Nes: [-1.53 -0.63  1.03 -0.66  3.94 -2.82 -0.45 -2.88 -1.81  4.33  2.26  4.42
  3.99  2.85  4.13  1.04]
Roz: [ 4.27 -0.29 -2.31  3.19 -4.69  2.69  2.92  5.72  4.34 -3.11 -1.78 -3.14
 -2.86 -4.25 -2.84 -2.40]
Lem: [-2.59  8.13 -1.15 -3.56 -0.19 -2.49 -3.78 -1.64 -2.26  0.99  5.33  1.01
  1.71 -0.01  1.06 -0.47]
Nufus: [-2.09  3.98  2.38 -2.20  2.88 -5.12 -2.07 -2.84 -2.29  2.13  3.02  2.26
  1.84  3.08  2.08  2.51]
figuf: [-2.24  2.70 -4.02 -2.90 -0.42 -0.18 -3.27 -1.20 -1.88  3.84  5.04  3.82
  6.01 -1.18  3.94 -2.97]
Sagof: [-3.27 -1.05  3.99 -2.55  4.38 -1.40 -2.37 -4.29 -3.38  0.34 -0.66  0.37
 -0.14  4.61  0.20  3.68]
vifa: [ 2.11 -8.16  2.04  2.94  0.00  2.65  3.11  1.30  1.85 -2.79 -8.06 -2.87
 -4.18  0.24 -2.92  1.23]
Kida: [ 0.38 -1.41  2.93  1.32  3.83 -3.02  1.55 -1.22 -0.01  2.75  0.65  2.88
  1.93  3.22  2.55  2.45]
Suvi: [ 0.54  0.94 -5.02  0.98 -2.71  2.01  1.07  0.66  0.65  1.90  2.73  1.81
  3.11 -3.14  1.98 -4.33]
[-8.06 -2.87 -4.18  0.24 -2.92] : vifa
[ 3.94 -2.82 -0.45 -2.88 -1.81] : Nes

parus: [ 0.92 -4.33 -0.54  1.81  2.00]
dop: [-0.36  3.14 -0.50 -4.26 -4.72]
Fen: [1.53 0.83 0.54 5.97 5.39]
bigo: [-0.84 -2.69 -1.37 -0.58  1.94]
Sud: [-0.58  1.35  3.25 -2.17 -2.42]
luv: [-0.50 -4.25  3.76 -1.11 -1.05]
Sal: [-0.58  0.86  3.36 -2.15 -2.34]
[-0.85 -2.68 -1.37 -0.57  1.93] : bigo
[-0.50 -4.26] : dop
[-0.57  0.86  3.35 -2.15 -2.34] : Sal

fid: [ 2.01 -3.80  6.40 -0.61 -5.56 -5.31 -5.73  7.29  1.19 -3.76  0.57  6.40
 -6.54 -1.04 -5.79  2.01 -1.49  2.98  1.12 -0.24  4.82]
suza: [-0.45  2.58 -2.99  2.09 -0.75 -1.34 -0.82 -3.45  1.95  2.71  0.12 -2.21
 -0.55  0.93  1.06  0.09  1.10 -0.73 -0.04  2.05  0.20]
fepe: [-0.45  2.58 -2.99  5.90 -0.75 -1.34 -0.82 -3.45  1.95  2.71  0.12 -2.21
 -0.55 -1.04 -5.79  0.09  1.10  4.50 -0.04  2.05  0.20]
sapo: [ 3.65 -6.26  2.86  4.13 -0.59  2.31 -0.11  2.16 -6.05 -6.58  3.05 -3.02
 -1.01  2.31 -4.83  4.95  2.10  4.48  3.26 -5.90 -5.77]
pani: [-3.65  0.00  2.07  3.25 -1.88 -3.80 -2.32  2.65  2.38 -0.02 -4.50  3.93
 -2.53 -5.15 -0.08  0.53 -5.47 -3.27 -3.99  1.63  3.88]
[-2.53 -5.15 -0.08  0.53 -5.47 -3.27 -3.99  1.63] : pani
[ 2.01 -3.80  6.40 -0.61 -5.56 -5.31 -5.73  7.29  1.19 -3.76  0.57  6.40
 -6.54 -1.04 -5.79  2.01 -1.49  2.98  1.12 -0.24  4.82] : fid
[-3.66  0.00  2.07  3.25 -1.88 -3.80 -2.32  2.65  2.37 -0.02 -4.50  3.93
 -2.53 -5.15 -0.08  0.52 -5.47 -3.28 -4.00  1.63  3.87] : pani
[-0.45  2.58 -2.99  5.90 -0.75 -1.34 -0.82 -3.45  1.95  2.71  0.12 -2.21
 -0.55 -1.04 -5.79  0.09  1.10  4.50 -0.04  2.05  0.20] : fepe

